128 stands for zero in the data rows.
What is the hidden score of each row? Scores go from 0 to 20, and 10 is about the middle. The score is a weighted sum of the row's numbers plus the product of two more (or one squared), each taken from its middle value.
[111 158 129 155 111 133  96 117 142 104 187 137 119 149 116  84 138 154 171  90 141 119 171  94] ~ 14
[174  86 178 115 151 185 184 160  71 128 102 142  68 104 183 192 158  63 135 192  84 185  78  87] ~ 4
[157 141 139 141 189 135 166 113 177 147  95 152 167 107 195 188 150  85 186 140 102  86  66 100] ~ 13
[126  69  83 134  97  85  94 160  79 125 103 122 101 144 111  91 156 178 105 155 152  93 167 179] ~ 9
[107 161 130 153 100 130  96 121 145 101 187 132 120 158 113  86 130 153 165  98 149 119 169  95] ~ 13
[163 144 139 143 188 128 173 118 169 163  84 167 159 111 196 189 123  84 194 145  93  80  69  94] ~ 13
[119 176 180 111  93 182 140  95 145 104 193  95 137 128  82 130  91  97  70 132 119 202 122  95] ~ 12
[107 157 123 147 109 134 105 122 143 101 183 133 129 151 115  93 130 154 164  90 148 121 172  99] ~ 10
[127  69  83 138  99  83  89 162  74 131 108 119  96 144 106  91 164 177 106 154 149  94 170 180] ~ 13
[100 157 129 157 115 137  98 118 145 101 181 139 121 153 116  88 125 157 161  85 145 121 169  97] ~ 10
[110 160 126 160 110 134  95 119 147 105 186 126 122 150 113  86 131 155 167  93 141 119 168  96] ~ 13
[165 141 151 142 170 135 171 120 176 157  94 153 150  98 195 180 135  88 196 132 103  86  73  93] ~ 11
[121 172 167 101  84 178 149 107 143 103 188  98 156 131  90 136  81  97  67 132 113 197 121  94] ~ 10
[161 144 137 136 190 137 184 102 165 167  89 159 156  98 192 188 133  85 189 151  96  87  70  95] ~ 13
[164 146 143 138 187 127 167 110 173 148  97 146 160  93 196 192 132  86 199 132 110  86  69 104] ~ 7
[164 142 138 141 197 131 166 116 174 164  89 158 164  97 198 181 145  82 192 141 100  89  67 101] ~ 15
[183  86 193 125 150 197 180 166  75 137  95 156  58  95 192 206 166  67 127 208  99 184  79  83] ~ 6
[131  69  80 135 100  85  89 164  76 129 103 122  99 144 108  90 156 178 108 155 151  94 171 176] ~ 12
[109 156 118 150 102 130  95 117 145 105 178 135 117 153 116  90 125 156 164  98 146 119 168  95] ~ 13
[125  70  87 134  98  83  89 169  75 130 109 118  98 146 107  96 156 177 106 156 152  95 167 178] ~ 13
[102 161 129 158 115 135  99 114 144 101 184 134 122 154 120  85 131 156 168  98 149 120 169  97] ~ 11
[134 177 174 116 100 190 141 101 141 105 180 102 154 129  79 130  85  94  60 116 117 202 123  94] ~ 6
[160 143 142 142 189 135 181 114 172 159  92 153 155 107 188 194 147  84 192 149 107  89  67 103] ~ 9
[ 89 156  85  95 171  84 128 100 174 151  96 114 180 116  99 124  83 140  97  73 129 111 121 183] ~ 6
[ 88 157  92 101 154  85 129 105 172 155  93 111 181 122  99 122  76 140  90  71 132 109 119 183] ~ 6
[188  84 182 110 137 175 191 163  67 128 102 145  56 110 181 183 168  64 125 193  97 183  69  94] ~ 4
[127  71  86 129  93  82  93 167  77 128 103 118 101 148 106  96 159 177 106 155 146  95 166 178] ~ 10
[119 174 181 113  84 189 141  90 141 107 180 103 142 136  79 125  74  97  62 132 113 198 115  89] ~ 8
[101 159 124 155 103 131  93 116 141 104 184 134 125 147 117  88 135 153 166  90 147 119 172  93] ~ 12
[ 82 155  87  94 165  83 127  98 175 153  87 119 188 118  99 123  79 140  95  69 129 111 117 179] ~ 5
[ 87 154  92  98 165  82 129  96 176 152  89 114 180 120 100 131  73 141  96  80 134 113 117 182] ~ 3
[158 148 138 142 198 123 160 115 173 165  95 155 146  98 193 189 127  82 178 134  94  89  65  98] ~ 14
[128 172 175 116  93 177 142 102 149 106 184  97 152 136  82 131  94  95  60 114 122 201 129  93] ~ 11
[133 171 174 117  86 179 135 105 141  98 186  98 157 137  88 136  84  97  63 112 124 198 118  97] ~ 7
[124  67  85 131  98  81  91 158  77 129 105 117 102 145 107  88 161 179 108 154 157  96 168 180] ~ 11
[104 159 131 154 107 130 103 116 146 105 187 139 122 148 119  93 139 153 160  91 142 119 169  97] ~ 12
[104 159 122 155 107 131  95 123 144 104 185 140 123 156 119  91 131 154 166  89 148 122 170 101] ~ 12
[ 87 157  89 100 160  86 127 101 172 148  95 124 189 118 105 127  78 141  94  80 129 111 119 182] ~ 5
[127  67  85 136  99  82  89 161  75 131 105 124 101 148 109  90 158 177 104 161 149  94 170 180] ~ 12
[126 177 176 113  91 182 131 109 145 107 185 102 154 133  82 124  94  96  66 125 113 201 117  92] ~ 14
[127  70  84 135  98  83  91 163  79 130 104 119  95 145 106  90 159 177 112 156 151  93 172 177] ~ 12
[188  82 205 125 163 184 175 166  72 126 112 141  62  96 183 183 168  71 129 206  91 188  66  89] ~ 3
[105 161 127 163 105 129 103 115 143 109 191 140 121 151 115  90 124 156 170  92 149 119 170  94] ~ 12
[ 91 156  91  88 154  84 133 102 170 156  87 119 193 117 101 125  83 143  95  76 126 110 120 176] ~ 5
[135 170 190 107  85 183 142 104 143 104 180  97 158 132  80 126  84  92  71 119 107 200 116 104] ~ 4
[175  81 192 105 143 194 164 167  72 125  97 145  69 111 192 202 153  71 144 209  94 185  75  84] ~ 5
[128  67  81 132  94  85  98 165  75 127 106 120  94 140 105  89 156 176 109 160 153  94 168 176] ~ 11
[125  70  81 134  95  82  91 165  79 123 108 119  99 145 107  90 158 179 109 155 150  94 169 180] ~ 11
[124  69  84 128  94  84  92 168  77 131 105 119  99 140 107  90 164 178 106 160 153  95 167 180] ~ 12
[106 156 125 156 106 129 101 113 143 105 182 133 125 151 116  91 128 156 167  92 152 120 168  99] ~ 10
[127  70  86 134  94  83  91 168  77 132 111 121 103 148 111  91 163 176 109 158 149  94 168 178] ~ 14
[181  85 163 120 165 195 180 172  76 143  98 140  78 104 188 192 157  66 133 203  91 179  67 100] ~ 8
[128  68  85 133  96  82  92 162  77 130 105 117  96 140 109  92 156 178 109 155 149  96 168 180] ~ 11
[178  79 189 122 156 185 186 183  80 130 118 154  81  91 196 191 172  74 146 198 114 186  71  98] ~ 4
[ 92 156  91  87 158  84 131  94 176 155  96 120 186 121 102 126  79 142  92  75 131 110 117 184] ~ 7
[102 158 127 154 100 131  99 115 144 104 183 137 121 147 116  87 130 152 168  89 146 120 167  95] ~ 10
[157 140 152 138 190 136 169 106 172 164  88 146 160  91 194 186 132  81 189 135 108  91  70 105] ~ 12
[120  69  86 134  96  82  91 167  78 123 108 120 100 145 108  95 160 180 108 155 153  95 168 174] ~ 9
[121 171 177 104  89 181 144  91 140 110 186 101 149 131  84 124  66  97  72 113 111 197 127  95] ~ 7
[129  69  86 137  99  82  90 165  78 134 111 119 102 144 106  91 161 178 107 160 147  95 167 179] ~ 14
[104 159 121 156 104 134  96 121 145  99 178 137 114 142 116  82 132 155 165  98 146 119 168  97] ~ 10
[ 99 159 129 158 107 122 100 110 142 107 183 127 126 159 112  89 132 152 164  84 141 120 170 101] ~ 11
[132 175 181 114  86 178 137  79 142 110 174  96 131 127  77 129  90  95  77 121 121 203 122  88] ~ 5
[180  88 184 109 162 196 179 146  76 130  98 133  57  94 179 184 144  66 132 192 102 185  70  88] ~ 3
[120 175 176 105  85 183 139  96 143 123 176  94 150 124  79 131  70  94  68 119 114 198 119  96] ~ 10
[131  70  87 136  94  82  90 163  76 128 104 122 102 145 110  91 160 178 107 155 153  96 171 178] ~ 11
[ 85 158  91  92 162  86 127 101 175 153  91 114 188 118 103 121  81 140  96  76 126 112 118 182] ~ 8
[128 171 189 116  95 196 150  94 148 109 179  94 149 137  84 131  75  94  79 129 126 197 122  93] ~ 4
[138 175 190 107  87 182 142 103 148  95 189  95 150 138  81 127  83  95  62 128 110 201 123  94] ~ 7
[ 89 156  94  90 163  81 134  98 174 149  98 123 186 118 100 122  74 141  99  79 132 111 118 180] ~ 5
[ 84 155  96  92 165  83 127  98 174 151  88 118 180 117 105 125  80 139  94  80 130 111 122 183] ~ 7
[109 160 122 154 109 131  98 119 143 110 187 137 126 147 110  89 134 156 165  86 137 121 170  94] ~ 14
[128  67  82 135  95  82  92 164  77 131 107 119  99 146 105  89 164 178 111 159 146  95 169 177] ~ 12
[117 174 187 112  86 183 136 105 148  93 181  99 146 124  83 135 102 100  66 112 111 198 115  94] ~ 7
[ 94 156  89  93 167  83 131 103 172 159  89 118 184 114 103 124  80 142  97  76 130 112 120 183] ~ 6
[ 84 152  87 102 159  87 132 103 177 153  87 122 185 119 103 119  76 142  96  72 130 112 117 182] ~ 3
[129  69  84 132  98  84  93 166  75 129 103 121 101 140 105  91 161 177 108 154 153  96 170 179] ~ 11
[102 159 123 160 114 132  99 121 146 104 183 132 124 155 115  92 132 151 168  94 150 121 168  96] ~ 13
[131  70  79 134  94  84  92 163  78 126 107 119 103 146 109  92 160 178 104 157 151  96 167 178] ~ 12
[105 158 125 156 105 132  98 121 146 108 182 128 121 148 110  87 133 155 158  92 148 118 174  96] ~ 14
[135 172 183 117  90 183 142  95 143  95 176  97 143 133  82 132  81 100  55 125 129 201 117  96] ~ 3
[174  86 187 109 140 180 174 158  80 134 107 161  65  94 186 198 171  67 121 193  91 185  66  89] ~ 7
[188  88 191 119 144 184 186 164  85 124 114 149  71 117 184 194 171  63 138 214 101 188  85  90] ~ 7
[176  86 180 106 152 181 188 181  72 132 110 135  75 106 181 189 166  72 133 202  86 188  67  89] ~ 6
[104 158 131 155 107 137  95 119 143 105 181 136 120 151 116  84 134 156 168  96 148 120 171  99] ~ 12
[123  67  83 130  95  85  95 164  73 135 101 122  99 146 108  91 159 179 105 157 150  96 171 180] ~ 10
[ 88 156  87  97 164  82 129 105 177 153  85 123 181 122 100 126  82 141  91  75 128 109 120 181] ~ 6
[130  70  82 133  95  84  92 163  77 129 109 118 104 144 108  91 154 177 110 159 149  96 170 180] ~ 12
[103 161 126 155 108 132  97 118 141 102 183 132 128 150 118  91 130 155 161  92 148 121 170  96] ~ 11
[112 157 127 155 101 134 102 115 142 114 186 141 120 149 118  91 130 157 165  90 143 118 171 101] ~ 13
[126  68  81 132  97  82  91 165  74 129 105 121  95 147 106  89 161 176 106 157 150  95 167 180] ~ 12
[129 170 182 120  86 173 143 101 150 100 187 106 159 131  86 136  84  92  69 119 116 200 129  98] ~ 7
[158 142 152 141 188 139 172 119 173 149  79 151 157  88 201 191 130  80 194 140 103  90  70  92] ~ 8
[154 136 135 141 199 126 168 120 173 158  95 157 154  83 193 190 132  81 191 135  94  89  76 103] ~ 18
[189  89 185 115 133 173 176 159  73 139 115 131  57 100 187 188 169  64 137 204  97 186  75  85] ~ 14
[170  84 193 128 149 192 182 164  70 130 111 157  62 115 190 192 165  66 139 183  96 180  68  92] ~ 4
[107 161 126 151 105 136  94 124 141 107 183 126 123 152 116  91 138 156 167  94 144 121 170  99] ~ 15
[190  88 188 117 151 185 169 171  67 140 102 144  71 114 192 189 172  63 135 194  99 185  74 101] ~ 11
[126  67  84 131  98  82  91 163  75 131 104 119 104 146 108  94 158 177 110 156 149  94 168 178] ~ 11
[127  69  80 135 100  87  89 161  76 127 106 124 101 146 108  91 158 178 109 159 151  94 167 179] ~ 12
[ 85 156  81  89 169  87 133 106 174 156  83 117 189 115 101 129  77 143  91  80 134 110 117 178] ~ 6
[124  71  82 135  97  82  90 169  75 128 106 121  98 144 105  92 157 176 106 158 150  93 168 178] ~ 12
[105 159 129 155 106 131  91 120 143 102 190 136 129 145 118  88 129 153 162  93 151 122 169  98] ~ 13
[106 160 124 151 115 131 101 119 145 108 180 135 124 145 115  88 130 155 164  89 146 122 171  97] ~ 12
[165 142 149 140 191 142 161 122 165 161  95 157 154  97 200 191 124  81 203 126  90  88  72 104] ~ 9
[126 175 174  97  98 197 150  88 150 117 196 107 149 121  86 131  84  96  71 123 120 202 122  94] ~ 14
[124 172 180 102  84 175 135 104 140  97 190 103 139 133  81 133  96  97  74 122 117 197 120  95] ~ 10
[107 160 137 160 104 134  98 117 145 102 179 135 122 150 118  93 128 154 166  90 149 121 170  98] ~ 9
[134 173 179 126  86 188 136 100 148 104 181  96 141 125  84 136  79  96  66 111 110 201 119  96] ~ 3
[165  80 172 120 145 183 181 163  70 134 113 142  68  93 189 195 172  65 134 199 103 180  74  93] ~ 8
[152 141 148 129 186 126 172 102 178 141  99 166 165  96 196 183 130  83 206 135 102  92  72 101] ~ 10
[108 159 124 156 108 129 102 113 142 104 182 142 124 156 113  89 125 154 163  91 147 122 171  94] ~ 11
[108 156 131 156 106 137  91 118 141 104 187 140 120 154 116  89 128 155 164  95 144 122 172 101] ~ 14
[ 86 155  91  94 161  82 132  88 172 153  84 118 184 119 102 125  84 142  99  74 129 111 117 179] ~ 3
[108 159 131 149 100 136  98 117 140 102 181 141 119 149 114  89 132 156 168  95 147 121 169  96] ~ 10
[ 83 155  91  99 159  83 128  97 168 146 101 120 178 117 100 124  86 142  97  74 132 111 115 182] ~ 5
[105 159 127 153 102 130 100 118 143 104 177 138 122 152 116  86 131 154 170  91 142 122 170  98] ~ 8
[126  69  83 134  96  84  94 166  78 126 102 119  99 144 107  95 158 176 109 158 157  94 170 179] ~ 10
[161 138 142 134 177 130 171 116 170 156  92 153 152  99 191 190 133  82 197 130 104  90  69 104] ~ 9
[126  69  80 131 102  83  92 168  74 128 102 120  96 144 106  91 161 176 107 157 153  93 170 181] ~ 13
[109 160 121 156 110 133 103 118 144 102 188 139 118 157 117  90 138 157 165  90 145 119 170  96] ~ 12
[103 159 123 158 109 141  89 114 141 105 181 135 125 148 116  91 133 154 164  90 149 121 168  91] ~ 13
[175  77 185 109 158 175 177 151  74 117 108 130  73  87 201 194 158  63 136 196 102 182  77  92] ~ 9
[181  86 180 135 150 168 176 172  74 147 110 141  59 109 187 193 173  71 140 206  82 180  70  90] ~ 8
[130  69  81 133  94  83  93 162  80 128 109 119 101 145 103  93 160 177 104 153 153  95 169 178] ~ 12
[151 143 140 137 187 126 177 112 172 155  95 146 151 101 199 190 149  83 198 144  89  91  72  99] ~ 13
[108 159 123 156 104 132  98 117 149 103 181 138 123 155 115  90 131 156 169  85 147 121 170  93] ~ 10
[ 85 156  89  95 165  84 133  98 174 152  90 125 184 114 102 125  70 142 104  75 135 110 118 176] ~ 4
[103 159 129 154 103 131  97 114 144  99 184 127 125 150 114  89 130 155 164  92 143 120 176 100] ~ 11
[152 140 140 141 183 126 174 127 171 155  87 161 164  96 198 182 144  83 199 131 107  88  67  94] ~ 9
[130  66  83 132  91  82  90 164  73 128 102 120  98 142 105  89 161 177 108 159 151  94 169 179] ~ 11
[132  67  83 130  96  84  90 166  76 126 105 120  98 141 107  90 155 178 108 153 148  95 167 176] ~ 11
[ 83 155  91  87 157  82 122 103 176 150  88 122 183 122 104 126  79 142 101  71 132 110 118 183] ~ 6
[ 91 157  91  95 157  82 125  93 177 154  90 115 184 113 101 122  77 140  92  78 128 108 118 181] ~ 8
[132 171 171 121  91 185 129  91 153 104 187 103 140 133  89 127  95  88  69 126 133 203 122  92] ~ 15
[118 170 184 118  94 183 147  97 146 102 177 106 137 146  80 133  85  97  60 121 127 198 121 100] ~ 5
[109 160 119 163 106 137  94 118 143 109 188 132 128 148 114  87 134 155 166  95 143 120 170  96] ~ 15
[ 83 155  89  93 160  84 133 101 175 153  94 119 184 119 106 122  75 142  92  72 137 110 121 181] ~ 6
[ 84 158  85  98 158  82 128 100 169 151  87 123 187 118 100 121  83 141  99  75 132 110 119 181] ~ 4
[189  88 183 124 152 198 172 157  77 132  96 153  78  97 196 194 169  63 126 193  97 177  71  98] ~ 9
[124  69  78 129  99  82  91 162  76 128 110 117 101 147 109  90 160 178 106 153 151  96 168 178] ~ 13
[ 84 154  83  95 163  86 129 101 170 152  89 117 184 120 103 125  76 140  95  73 135 110 117 182] ~ 5
[109 160 131 158 109 131  90 120 142 110 183 134 119 153 118  94 132 155 163  92 146 119 175  96] ~ 15
[178  94 187 117 153 186 167 154  71 146 102 137  61 102 183 192 151  63 142 199 104 184  76  84] ~ 9
[166 140 140 137 187 134 175 115 174 152  85 167 164  99 191 194 141  83 196 130  99  90  68  97] ~ 8
[ 85 156  89  97 161  85 126  96 174 150  88 120 186 124 100 123  78 143  94  72 127 112 117 181] ~ 3
[197  91 182 128 153 195 180 161  73 112 112 137  67 101 204 198 167  68 135 201  95 187  76  94] ~ 9
[ 86 153  93  93 162  91 130  97 171 149  91 118 187 114  99 124  77 141  97  74 129 110 114 184] ~ 4
[176  90 189 124 141 195 166 170  76 122  96 117  66  95 188 194 162  66 130 209  87 191  66  85] ~ 12
[190  89 197 118 157 183 183 142  78 132  90 125  61  92 190 187 173  63 141 211  91 186  68  99] ~ 9
[129  70  85 136  94  83  90 167  77 124 103 119  97 142 105  91 161 178 112 156 145  95 168 178] ~ 10
[129  68  82 135  97  83  90 165  75 129 106 121  99 146 107  90 161 179 109 155 152  95 168 178] ~ 11
[186  86 184 110 144 206 173 149  74 120 124 143  60 114 193 191 162  70 137 210  94 192  84  95] ~ 9
[150 140 146 138 176 124 172 107 162 156  97 159 164  81 200 193 138  81 183 133  97  85  66 102] ~ 10
[114 159 128 161 107 138 102 118 146 106 186 140 122 151 115  90 134 153 166  96 147 121 168  98] ~ 13
[101 158 122 160 100 140  99 115 143  99 182 134 121 150 115  85 128 154 166  91 144 120 171  95] ~ 9
[104 159 126 154 108 134 103 120 144 104 184 139 126 145 117  87 131 156 159  92 148 121 172  96] ~ 9
[107 160 121 159  99 134  98 114 142 100 176 131 124 153 116  88 131 152 165  90 147 122 169  95] ~ 9
[121 170 175 110  84 175 134  96 143 108 188 102 157 128  89 136  74  90  65 107 117 199 123  97] ~ 10
[169  83 176 120 162 168 158 142  76 126  90 143  67 105 191 188 157  63 131 205  92 184  71  87] ~ 8
[160 143 143 134 191 136 180 117 164 156  90 162 160 102 200 183 130  80 193 138 105  88  74 102] ~ 10
[103 159 130 156 102 135  98 115 146 107 181 136 127 158 116  90 131 155 164  88 139 120 169 101] ~ 10
[108 158 127 165 110 138  99 117 140 103 185 131 124 154 115  88 136 156 170  86 142 122 169  94] ~ 10
[ 87 155  89  96 163  82 130 101 174 155  91 126 183 124 103 124  80 142  95  72 133 110 116 183] ~ 5
[127  71  79 132  92  83  89 165  76 128 111 119 100 141 106  91 158 176 106 155 156  95 169 180] ~ 14
[134 169 190 111  90 173 137 106 153 116 174  95 144 132  86 131  89  93  63 123 110 199 120  96] ~ 12
[ 91 155  92  98 157  83 128 103 174 140  82 118 190 123 102 124  82 140 100  75 127 112 116 182] ~ 2
[ 91 156  88  94 159  86 135  96 174 144  88 110 184 114 104 124  76 142  98  72 132 108 118 183] ~ 3
[112 159 131 157 102 140  97 118 144 102 183 137 126 151 115  91 127 153 165  92 140 122 169  95] ~ 11
[167  88 188 117 157 187 183 166  78 132 114 147  64 105 188 185 169  67 127 192  93 184  67  91] ~ 8
[107 159 127 160 105 137  92 116 145 107 183 133 121 147 110  90 130 154 161  92 147 118 169  99] ~ 15
[ 91 156  91  93 159  83 127 106 171 154  96 119 179 117 104 128  77 142  94  73 128 111 115 182] ~ 6
[125  69  84 129  94  82  89 164  76 123 104 117 100 147 107  94 161 178 108 156 149  95 172 178] ~ 11
[ 89 154  85  97 163  82 125 108 174 153  94 123 186 123 105 125  77 140  93  76 133 110 118 183] ~ 7
[ 82 157  92  90 165  82 133 101 173 155  86 117 187 114 100 121  80 141  97  71 130 108 118 180] ~ 5
[148 141 132 144 198 134 178 126 180 173  86 157 161  92 201 184 140  85 193 129 104  87  73  98] ~ 13
[188  91 167 116 147 188 177 154  71 123 113 139  56 100 185 181 160  68 134 196  91 186  79  93] ~ 8
[155 142 152 155 193 131 168 117 168 152  87 162 161 110 193 179 133  80 195 123 109  84  71 105] ~ 6
[127  67  83 131 103  85  98 163  78 123 103 121 100 145 106  93 160 177 107 157 148  94 168 180] ~ 10
[ 92 155  93  99 163  85 128  98 173 154  98 121 182 122 102 127  83 140  97  79 132 111 118 184] ~ 5
[130 172 181 123  93 189 146  98 149 100 191  95 156 128  81 137  88  94  69 128 117 201 119  91] ~ 6
[107 159 126 154 104 133  98 112 140 100 182 134 119 147 120  87 134 156 164  94 141 121 170  97] ~ 10
[ 84 157  92  95 168  82 128 101 171 155  92 115 188 118  99 123  76 143  94  76 129 109 118 178] ~ 6
[109 159 131 160 102 132  98 127 145 109 183 137 125 155 114  93 138 156 166  89 150 120 173  98] ~ 12
[130  69  84 134  96  81  97 164  76 127 103 120  99 145 108  93 159 179 112 163 156  95 169 179] ~ 9
[128  69  83 135  95  81  93 164  76 125 105 122  98 146 105  94 160 177 107 160 152  95 168 179] ~ 11
[126  70  85 135  96  86  92 165  78 124 105 121 102 143 109  94 159 177 105 154 151  93 168 178] ~ 10
[167 139 140 142 186 130 178 109 177 162  86 157 157  98 201 191 137  82 205 137 100  87  71  92] ~ 10
[ 87 154  89  99 154  82 133 106 173 149  89 121 189 120  98 127  78 142  93  73 127 110 117 179] ~ 2
[106 161 126 156 104 129  98 115 143 107 179 136 124 155 117  92 130 154 163  91 140 120 170  96] ~ 11
[176 142 139 143 188 125 181 122 179 160  97 166 156 100 190 192 141  81 193 128 108  87  72  98] ~ 9
[129  70  83 138  92  87  94 169  76 129 110 119  98 150 105  92 159 178 110 161 149  95 168 179] ~ 11
[125  68  84 136  97  82  95 163  74 129 105 123  97 140 106  92 157 176 107 158 155  94 170 178] ~ 11
[126  71  84 138  96  83  93 166  79 131 106 121 100 146 105  95 163 178 107 154 148  95 167 178] ~ 11
[170  82 180 119 145 192 178 160  72 134  97 132  63 109 195 199 149  71 134 208  96 187  72  91] ~ 4
[ 82 157  89  99 167  83 131 101 172 153  92 116 186 113 107 121  72 142  95  76 135 110 122 178] ~ 6
[155 140 145 129 192 123 172 110 170 162  96 159 156 101 196 193 132  80 194 127 102  88  70 100] ~ 13
[130  67  80 137  95  82  92 165  76 122 108 116 102 142 106  92 164 175 107 161 150  95 167 178] ~ 12
[105 158 128 153 110 134 107 123 144 103 179 131 123 152 115  88 134 154 170  93 142 119 171  96] ~ 10
[159 138 143 152 205 138 165 114 171 155 101 166 171  99 205 190 125  80 191 135  93  89  68 105] ~ 12
[190  88 178 126 156 180 170 164  74 127  93 145  57 105 190 190 157  69 132 202  95 185  74  99] ~ 3
[150 140 147 133 185 122 173 114 170 162  97 152 166  99 200 188 126  79 198 136 108  88  69  96] ~ 12
[128  68  81 136  98  82  91 166  75 129 105 119 104 147 106  93 159 177 106 159 150  95 169 181] ~ 12
[105 159 129 151 107 134  99 114 144 101 181 136 132 149 113  89 128 155 164  97 146 121 169  96] ~ 10
[194  80 173 102 142 179 169 158  73 151  93 148  82  88 181 186 156  69 125 193  96 183  80 102] ~ 11
[169 147 138 134 190 137 175 123 173 152  98 158 147 103 197 190 136  79 190 139 105  86  67  97] ~ 12
[ 95 159 119 158 103 133  93 116 144 108 185 130 120 153 116  90 134 156 162  97 140 119 170  97] ~ 14
[127  69  83 139  97  86  94 167  75 126 106 118  97 145 108  88 159 179 105 160 149  95 170 177] ~ 10
[121  68  85 128 101  83  93 166  79 131 104 122 102 143 108  95 157 178 109 155 152  94 168 177] ~ 11
[122 175 186 119  85 194 143  82 144 103 183 104 147 138  83 139  78  92  75 125 129 204 121  99] ~ 4
[126 177 177 130  90 185 152  91 145 105 180  94 144 129  82 134  88  95  65 128 115 200 125  92] ~ 6
[ 83 156  91  89 158  82 124  96 172 157  92 126 183 113 101 122  76 141  97  69 131 109 119 182] ~ 7
[156 140 149 152 186 129 174 111 176 161  84 156 161 102 197 193 127  81 193 139 102  87  67 100] ~ 9
[108 160 126 152  95 132 100 115 146  99 178 135 118 151 117  88 141 157 168  88 146 120 169  99] ~ 9
[191  91 199 114 148 186 177 152  81 125 110 133  61 115 190 193 175  68 144 202 101 189  70  84] ~ 7
[126  68  86 133  96  84  89 164  75 126 109 118  97 150 105  92 153 178 102 153 154  97 170 181] ~ 11
[129  67  83 134  93  85  90 159  76 131 105 124  99 146 106  93 158 179 108 157 155  94 168 180] ~ 12
[126  68  83 137  92  83  96 164  75 128 103 120  99 146 106  97 156 177 105 156 150  95 167 177] ~ 9
[130  67  79 133  93  84  92 169  74 128 107 118 101 149 105  91 154 178 111 156 153  94 170 181] ~ 11
[130 176 172 103  92 191 146  85 143 107 176 104 143 144  86 128  90 101  68 120 113 198 121  95] ~ 7
[134 173 182 114  85 193 134  88 141 109 186 102 138 135  87 120  77 102  79 123 118 199 123  94] ~ 6
[126 175 176  99  84 177 137  97 146 119 177  96 155 120  82 132  82  94  69 118 113 201 115  97] ~ 13
[106 161 129 156 105 132  99 112 146 101 179 131 126 152 116  91 134 155 163  94 148 121 167  99] ~ 10
[109 158 126 152 105 131  94 122 144 115 189 138 120 152 116  89 132 155 163  88 147 122 169  99] ~ 16
[ 87 156  87  94 161  82 126  98 174 162  89 129 183 114 104 121  82 141  97  72 130 110 119 179] ~ 8
[156 138 142 151 194 141 169 112 174 160 107 153 160  97 198 190 140  80 200 139  94  87  67 106] ~ 13
[ 84 155  91  97 165  85 130 101 171 153  95 118 186 118  98 127  79 142  96  75 125 111 118 182] ~ 5
[135 173 174 111  91 187 146  80 151 118 184 103 145 127  84 135  84  97  69 133 107 202 121 103] ~ 8
[ 87 158  94  95 158  86 128  97 170 157  88 121 184 114 100 127  75 140  96  69 122 109 115 179] ~ 4
[100 157 131 154 112 126  96 121 143 104 190 131 124 155 118  89 133 154 168  94 140 121 170  95] ~ 13
[185  91 183 117 141 186 185 176  76 120 113 142  60  90 189 199 162  66 141 195  91 181  66  97] ~ 4
[128  67  74 134 100  85  95 163  77 128 106 118 100 146 106  94 160 178 104 161 150  94 167 177] ~ 12
[165 138 139 146 193 129 183 127 175 169  90 156 172  91 190 189 145  84 189 129 119  86  74 104] ~ 11
[108 160 122 151 102 133  93 125 143 103 190 142 118 149 117  89 133 155 163  88 149 119 172  92] ~ 14
[127  69  82 134  96  82  92 169  75 131 105 115  98 142 109  93 157 179 109 160 150  96 168 180] ~ 12
[164 138 144 142 197 136 171 115 175 156  90 158 160  88 196 188 134  80 200 135 107  86  69 101] ~ 11
[128  67  84 133  96  82  90 168  76 131  96 122 103 144 109  95 159 178 107 156 149  94 166 179] ~ 10
